Each row is where one point has got to under a steady rotation. How many steps took it there?
The counts run from 0 to 179.
[ 88 108  95 100 124 113 156 119 136  82 123 122 137 150 163 133 128 111
 120 156 166 140 133 183 123 179 122  90 127 142 113 122  73 114 113 119
 106 129  65 178 120 130 149  98] => 90
[101 142 105 105 133 187 152 121  75 161 186 137 133  90 127 117 135  87
  89 136 130 120 140  97 107 114 126 116 124 153 176 125 139 160 185 129
 122 127 163 139 103 133 147 134] => 139
[109 151 141 110 114 132 102 187  69 141 100  98 157 105 147 125 123  84
  78  99 120 116 133 118  94 127 140 128 138 108 166 115 120 151  98 152
 108 165 105 137 107 153 152  91] => 146
[125 166 155 118 155 179 137 146 143  86 143 124 165 136 172 109 120  78
  75 116 161 194 110 109 131 149 123 101 159 168 131 136 116 137 153 104
 132 160 125 124 112  79 138 118] => 22
[132 115 141 176 119 154 153  98 134 108 149 142 131 127 123  79  79 128
 160 102 140 155 132 161  87 106 163 130 135 131 168 106 144 114 202 113
 145 134 146  99  88 128  87 124] => 6
[111 172 126 129 134 108 128 120 111 107  65 108 141 107  87 147 133 113
 123 126  82 132  46  99  74 121 141 109 126 113 161 124 123 141  96 164
 136 132 112 136 176 145  88 123] => 56
[137 131 130  97 127 176 146 143  72 122 162 131 182 137 133 108 118 120
  74  89 152 129 152 112 112 118 117 117 120 161 159 161 140 151 172 141
 125 163 114 117  71 104 141 115] => 141
[133 137 167 116  85 135 141 122 130 111 131 109 147  96 202  83 150  79
 138 117 179 168 140 177 128 113 119 121 163  99 164 158 127 117 148 144
 114 147 123 125  85 114 130 122] => 11
[129 105 135 152 104  92 134 106 115 118 115  97 182 149 119  80 145 148
 141  94 164 128 106 126  71 100 129 125 126 101 165 152 132 120 137 149
 103 149 108 104 118 142  73 150] => 173
[103 157  89 123 163 127 142 119 150 102 113 115 111 117 149  72 130  79
 160 154  97 138 158 106 127 110 144  85 124  96 184 148 116 110 175 129
 138 157 136 158  87 105 118 126] => 111
[102 167 115 117 179 134 107 182  82 148 141 117 139  90  94 100 118 144
  73 106 117 145 132 109  94 128 155 115 154 149 163  91 110 155 170 131
 127 128  97 132 118 145 119 139] => 36
[118 124 109 175 100  81 144  95  96 131 104  93 160 121 127 109 156 140
 149 107 148 128  99 113  67  76 146 119 140 103 173 134 132 123 129 154
 103 159 129 111 143 154  76 155] => 174
[ 83 135 126 123 140 201 115 145 106  97 113 129 153  84 139 118 125 148
 135 102 115 196  89 152 120 125 152 122 155 116 165 134 147 133 176 124
 153 145 134 175 118 131 116  93] => 126
[ 76 137 130 155 139 105 168 127 115 116 129 139 142  92 132  84 113 133
 133 182 109 123 120 146 132  95 146  64 126 103 140 138  73 110 138 104
 130 100  92 169  97 119 155 146] => 99
[ 86 161  73 143 105 108 178 101  94 113 155 138  96 133 116 146 129  95
 125 102 172  73 116 143  90 143 169 131 130 135 161  96 117 129 107 139
 108 140 119 135 161 121 102 130] => 76
[100 150 134 126 133 119 100 153 123  69 108 102 140 136 165  72  97 127
 178 118 120 155 114 131 115 130 153 129 150  90 187 151 143 117 168 141
 154 163 114 140 108 124 122 111] => 114
[152 148 121  96 128 135 153  93 117 130 115 112 119 151 106 130 155 122
  73 127 104 135  85  79  79 171 143 126  89 173 175 124 164 130 169 136
  99 138 104 142 108 165 146 142] => 49
[142 115 114 126  60 120 154 102  95 109  75 132 126 130 141 117 181 103
 125 125 158 140  92 165  89 112 162 119  91  82 151 159 126 107 108 161
  99 160 123 112 116 138 104 131] => 177
[146 124 120 145 115 212 133 135  91 114 122 141  94 136 171 135 112  76
 111 111 143 185 122 146  94 142 153 118 120 136 144  99 147 114 170 109
 117 183 155 123 112  99 145 102] => 18
[117 110  84 148 136 114 153 111 104 150 109 106  82 100 131  97 115 128
 177 141  98 136 155 146 106 123 158 116 127 103 190  90 115  93 171 120
 119 131  94 166  88 146 145 133] => 107
[117 132 163 132 131 121 129 135 113 143  97 101 208  88 107 121 165 129
  76 146 105 149  87 107 106 126 135  93 119 141 154 132  91 142 115 134
 102 131  99 158 102 187 134 126] => 158
[137 137 116 108 129 189 162 104  78 146 190 143 146 122 133 113 111  94
  68 118 136 123 142  97 105 116 106 115 125 176 163 141 149 158 191 124
 128 135 135 120  81 111 152 132] => 140
[100 134  99 116 141  67 141 119 102 120 135  93 126  96 159  80  95 146
 180 179 128 127 146 158 121 143 117 115 161 106 164 111  86 126 160 140
 132 100  73 126 106 144 123 126] => 103
[122 131 131 107 133 204 111 126 118  86 107 143 136 108 132 125  91 133
 125  96 117 204  79 150 122 137 133 157 157 129 149 131 142 145 188 113
 168 140 130 166 104 111 109  91] => 125
[133 133 179 119 124 214 156 128 104 115 140 122 178 112 142 138 107 129
 117  92 145 176 104 161 114 113 113  75 158 122 147 142 175 122 156 138
 146 114 120 153  94  96 157 113] => 129
[113 151 163 127 143 202 156 107 115 136 155 130 154 101 146 130  87 122
 117 100 121 178  79 154 119 119 132  82 162 145 151 112 188 132 163 141
 140 117 151 153 113 112 161 113] => 128
[100  98 137 179 121 137 167 121 125 119 116 156 134 155 108  89  65 135
 121 134 102 142  95 149 105 100 153  87 123 134  90 121 100  98 158  89
 122 106  86 163  92 113 138 129] => 97
[134 135 166 124  89 160 139 105 116 104 102  93 111 144 189 123  98 123
 167 119 115 162  81 146 105 160 139 142 147  89 177 128 169 101 154 121
 117 135 105 146 103 130 161 117] => 117
[125 141 119 143 105 180 167  92 123 124 115  79 106  96 191 144 143 101
 163 163  99 152 119 129 122 147 108 111 164 103 204 128 132  99 135 107
 120 142 131 155 126 115 160 126] => 119
[106 107 121  96  82 126 147  94 114 112 140 147 161 140 109 116 148 110
 119  94 180 127  91 168  82  86  97  98 115 111 118 178 144 134 127 187
 112 108 104 155 124 135  95 138] => 70
[ 56 123  81 140  88 119 153 113 128 105 148 135 121 131 128 113 166  75
 112 115 180  93 126 123 100 129 148 135 121 133 147 138 105 114 119 123
  86 151 113 202 139 140 115 134] => 79
[124 143 145 113 127  86 159 105 135  92 141 129 148 131 150  77  75 113
 146 169 139 137 120 172 129 132 107  87 138 113 122 138  98 115 161 132
 130  77  58 130  82 120 145 128] => 101
[ 74 121  87 103 108 123 143  99  98 122 148 131 160 126 125 127 157 117
 146 122 181 123 110 149  91  80 110  76 117  93 148 162 133 135 117 189
 122 120 127 144 152 138  95 129] => 71
[141 143 114  95 117 142 103 157  67 115  98 113 122 128  99 120 169 136
  99 150 113 126 106 103  76 173 159 158  95 120 181 134 126 132 176 124
  94 153  84 129 119 180 125 135] => 47
[117 164 147 132 147 186 159 129 104 138 157  95 144  66 143 136 116 109
 126 116 143 135 129 140 117 112 101  70 191 118 175 129 135 133 126 136
 145 117 130 117 131  87 132 127] => 131
[129 158 119 128 111 129 126  91 117 135 144  89 124  96 206 103 108  57
 128 127 148 167 127 136  93 126 101 130 176 123 169 113 132 136 150 157
 130 147 152  93 127 114 111 123] => 13
[122 138  99 126 132  76 146  91 106 137 133 106  99 116 153  91  64 136
 172 156 120 136 133 156  99 144 128 137 151 126 158  78 113 125 172 137
 129  86  79 104 109 141 122 130] => 104
[125 115 132  87 103 170 109 170 100 146 120 100 161 160 149 147 142  62
  86 146 117 115 134 113  77 168 103  99 106 136 138 128 126 127 119 130
  86 150  95 125 123 156 147 103] => 149
[115 147 101 105 161 169 139 158  94 151 135 121 128  71 126 131 154 119
  70 174 139 141 149 130 103 140 104  85 137 139 144 115  75 157 161 111
 132 128 106 108 128 104 121 130] => 32
[ 79  82  81 152 156 131 127 128 115 106 128 112 156 168 124 112  81 157
 140 131 133 148 141 142 107 143 133 110 136 141 115 105  80 112 149  95
 123 134  63 171 119 123 105 105] => 94
[124 118 153 147  97 184  98 179  47 144 124 105 153  98 162 135 113 156
  93 120 135 180  99 142  92 133 106 121 159 106 126 122 114 132 125 107
 113 152  97 133 126 118 145 129] => 27
[133 162 143 124 168 135 121 152  87 158 144 119 127 129  96  93  98 131
  53  92 112 160 106  93  86 127 142 111 139 155 146  77 138 138 173 132
 118 114  97 129 101 148 141 158] => 37
[100 106 113 140  96  93 159 119  47  71 114 149 142 161 170 134 103 150
 133 131 140 125 107 157 119 124 165 118 106 122 102 137  97 116 101 127
 112 160 100 140 130 113 142  98] => 86
[ 87 160 113 130 116 193 118 148  75 157 148 133 108  67 122 131 103  84
 113 123 123 114 120 126  86 132 131 155 180 114 174 105 101 156 147 111
 132 120 123 112 137 122  98 104] => 135
